The same turns and mirrors carry the whole set onto itself, and each row onto the other rows of its family. Which rows share a family with each named row? Give them in list order.
These 40 rows form 10 families of 4 rows each.
fifon: [ 3.66 -3.79  1.88 -1.94 -3.14 -0.49 -2.13  0.37 -3.79 -0.79  0.83  0.23
 -0.06  0.68  0.99 -1.80  1.21  0.76 -0.25  1.11]
gelip: [ 2.70 -4.56 -1.11 -1.14 -2.60  1.54 -1.26  0.12 -1.84  0.53  0.44 -0.03
 -1.65 -0.27  0.47 -1.34  0.45  1.48  1.27  4.43]
zotas: [ 4.19 -3.38 -0.28 -0.97 -0.77 -1.43 -1.58 -1.74 -3.57 -0.09  1.33 -0.67
 -0.81  1.14  2.47 -1.12  0.61  1.20  0.22  0.17]
Tumeg: [ 1.75 -2.82 -0.52 -1.50 -1.26 -0.49 -1.22  1.99 -2.15  0.14 -1.12  0.39
 -0.79  1.02 -0.89 -2.07  0.16  2.61  1.83  4.81]
Sop: [-1.81 -0.76  1.75  1.02  0.61  1.88  0.54 -0.48  3.86  0.32 -0.87  0.11
  0.42 -0.85 -2.73 -0.55 -0.93 -0.81  1.32  0.22]
lup: [ 1.31  1.83  3.66  1.04  0.74  0.15  1.26  0.05  2.35  1.10  1.10 -0.06
 -0.96 -0.70 -0.60  0.02 -0.36 -1.02  2.01 -3.22]
Dup: [ 3.38 -3.19 -0.81  0.42  0.03 -0.82 -0.52  0.03 -4.13 -1.36  1.59  0.71
  0.26 -0.16  2.12 -1.02  2.01  1.24 -0.48  1.88]
Leko: [-1.16  0.98  1.17  0.03  0.79  0.69  1.23 -1.35  2.15  0.22  0.42 -0.80
 -0.35 -1.52 -3.97 -0.22 -1.19 -2.27  0.13 -0.04]
Metek: [ 2.04 -3.02 -0.97 -1.71 -1.99 -0.13 -1.96  1.60 -3.10 -0.57 -0.06 -0.72
 -1.23  0.59  0.89 -2.19 -0.32  1.71  2.05  4.13]
sig: [ 2.67 -4.24 -1.05 -2.25 -1.22  0.38 -0.11  0.89 -1.98  0.23 -0.58 -0.18
 -1.64  0.79 -0.07 -1.62 -0.26  1.63  2.40  4.37]
buton: [ 0.48  1.07  4.13  0.86  0.42  0.51  2.44 -1.05  1.42  1.61  1.45 -0.27
  0.01 -1.89 -0.39 -0.97 -0.50 -1.26  2.30 -3.08]
bofo: [ 2.76 -2.89 -0.49 -2.00 -2.24 -0.94 -2.78 -0.10 -3.66  0.84  0.10  0.03
 -1.68 -0.20 -0.64 -1.14  0.80  1.38  0.88  3.67]
nanit: [-0.65 -0.61  2.64 -0.74  0.78  1.26  1.64 -0.97  4.06  0.71 -0.47 -0.72
 -0.34 -0.76 -2.86 -0.25 -1.40 -1.18  0.22 -0.05]
Sefun: [ 2.27 -3.58 -0.11 -0.81 -3.19 -1.02 -0.84  1.21 -2.67 -0.97 -1.41 -0.38
 -1.15  2.18  1.18 -2.62  1.63  0.90  0.74  1.83]
tupo: [ 4.16 -2.61 -1.53  0.81 -2.07 -0.67  0.41  0.02 -2.84 -1.10  1.67 -0.53
 -0.47 -0.45  1.26 -1.30  2.39  3.02 -0.13  1.59]
fazod: [ 0.41  1.24  2.46 -0.38  0.64  0.81  0.44 -0.61  1.88  3.30  1.42 -0.91
  1.18 -3.65 -0.55 -0.78 -1.82 -1.37  0.66 -1.72]
ges: [ 2.66 -3.72 -0.67 -0.98 -0.10  0.58 -1.44  1.85 -3.07 -0.58 -0.25  0.88
 -1.58  0.03  0.16 -1.76  1.57  0.75  1.23  4.56]
Zegi: [-2.00 -0.39  1.60  0.44  0.79  1.09  0.60 -0.62  2.19  0.05 -2.24 -0.72
 -0.30 -2.07 -2.97 -1.43 -1.41 -1.63  2.47  0.06]
fedad: [-0.39  1.32  1.22 -0.42  1.19  0.78  1.46 -1.73  2.94  0.17 -1.55 -0.24
  0.89 -1.71 -3.48 -0.43 -0.76 -0.67  2.07 -0.32]
difik: [ 0.19  1.90  3.24  1.32  0.42  0.29  2.48  1.44  2.15  0.96  0.50  0.37
 -0.54 -2.56 -0.88 -1.09  0.92 -1.30  1.07 -2.25]
pid: [ 1.29  1.41  3.94  1.25  0.24  2.55  2.50 -0.41  0.60  0.74  1.42  0.19
  0.29 -2.17  0.08  0.41 -0.43 -2.01  1.81 -2.07]
gobuz: [-1.97  0.61  2.71 -0.10  0.65  1.36  0.34  0.08  2.82  0.86 -0.86 -1.13
  0.15 -1.25 -2.99 -1.12 -1.01 -0.70  2.16 -1.16]
patig: [ 3.91 -1.86  0.82 -0.48 -1.12 -1.64  0.32  0.16 -4.24 -0.34  1.89  0.53
  1.09 -0.05  2.53 -0.66  0.95  2.71  0.18  1.38]
tidel: [-0.05  1.55  3.62 -0.07  1.23  0.37  2.62 -1.06  1.29  1.32  0.49  0.74
 -1.70 -1.74 -0.05  1.03  0.65 -2.34  1.22 -1.15]
Riv: [ 1.32  1.67  3.58  0.02  0.46  1.78  3.36  0.27  1.51  1.02  0.75 -0.73
 -0.75 -1.01 -0.60  0.89 -0.30 -1.81  0.67 -2.37]
relat: [ 3.47 -2.75 -0.76 -1.18 -1.13 -0.65 -0.35  0.38 -4.02 -0.46  1.80 -0.07
  0.36  0.37  2.07  1.01  1.18  2.76 -0.11  0.14]
Fata: [ 1.88  2.12  3.18 -0.05  0.84  0.53  2.49 -1.01  1.47  1.38  0.37  1.24
 -0.09 -2.49 -1.46  0.84  0.36 -1.09  2.63 -2.07]
nido: [ 0.89  0.70  3.67  1.38  0.43  0.32  1.76 -0.60 -0.13  0.94  1.38  0.91
 -0.01 -3.22 -0.50  0.61 -0.22 -1.76  1.81 -3.29]
Nom: [-1.06  1.36  0.95  0.63  0.64  0.30  1.25  0.79  3.06  3.33 -0.87 -0.93
 -0.23 -2.08 -0.49 -1.07 -1.01 -1.16  1.94 -0.96]
Vona: [-0.26  1.04  3.02 -0.60  1.27  1.20  0.04 -1.09  3.30 -0.05 -0.61 -1.59
  0.06 -0.93 -2.34 -1.62 -1.96 -1.27  1.80 -0.71]
siza: [ 0.93  1.12  3.42  0.17 -0.04  1.38  1.41  0.53  2.75  1.75  2.67  1.29
  0.82 -2.29  0.06 -0.89  0.61 -1.52  2.00 -2.08]
Rivut: [ 2.36 -2.78 -1.21 -0.76 -1.60 -0.62 -0.60 -0.09 -3.73 -0.23  2.07 -0.16
 -0.02  0.32  3.57 -1.68  1.76  1.59  1.43  1.23]
Luku: [ 2.96 -2.98 -0.15 -0.31 -1.91 -1.75 -1.40  0.63 -3.52 -0.28  2.14  0.55
 -0.52  0.20  3.10 -0.71  0.86  2.47  0.45  1.19]
Ratuf: [-0.71  0.83  3.15 -0.36  0.91  0.99  0.99 -0.37  2.97  0.08 -0.24 -0.84
  0.75 -3.25 -2.45 -2.40 -0.73 -1.43  0.42  0.08]
gepot: [-1.44  1.29  1.14 -0.41  0.21  2.20  0.87  0.24  3.71  0.24 -0.30 -0.94
  1.72 -1.31 -1.25 -2.23 -0.39 -1.46  1.92 -0.22]
vuven: [ 1.60 -3.62 -1.22 -2.20 -1.92  0.58 -2.90  1.48 -2.66  0.34  1.21  0.18
 -0.90  0.18  0.33 -2.09  1.07  1.62  2.06  3.39]
Duze: [ 2.88 -2.02 -1.13 -0.40 -1.89 -2.08 -0.51 -0.91 -4.36  0.05  0.02 -0.59
 -1.14  0.40  2.41 -0.81  1.81  1.70  0.65  1.82]
fep: [ 2.83 -3.07 -0.89 -1.89 -1.02  0.14 -2.97  1.22 -2.75  0.41 -0.90 -0.69
 -2.66  1.88 -0.09 -1.19  0.51  1.01  1.95  2.32]
nok: [ 2.97 -2.75 -1.39 -0.15 -2.36  0.87 -0.30  0.25 -3.63 -0.41  1.08 -0.46
 -0.26 -0.19  3.06  0.55  1.96  2.16 -0.21  1.24]
Kazin: [ 3.16 -3.14  0.37 -2.12 -1.32  1.07 -1.38  0.93 -2.18 -0.53 -0.56 -0.30
 -1.60 -1.13  0.61 -1.44  2.12  2.72  1.37  4.52]

Which other rows belong to the same family as gobuz? Metek, buton, Luku
Which other rows belong to the same family as pid? Sop, sig, relat
Which other rows belong to the same family as difik? bofo, Ratuf, Duze
Which other rows belong to the same family as fedad? Dup, ges, Fata
Which other rows belong to the same family as Zegi? Tumeg, patig, nido
Which other rows belong to the same family as fifon? Sefun, fazod, Nom
Which other rows belong to the same family as Leko? tupo, tidel, Kazin
Which other rows belong to the same family as gepot? zotas, siza, fep

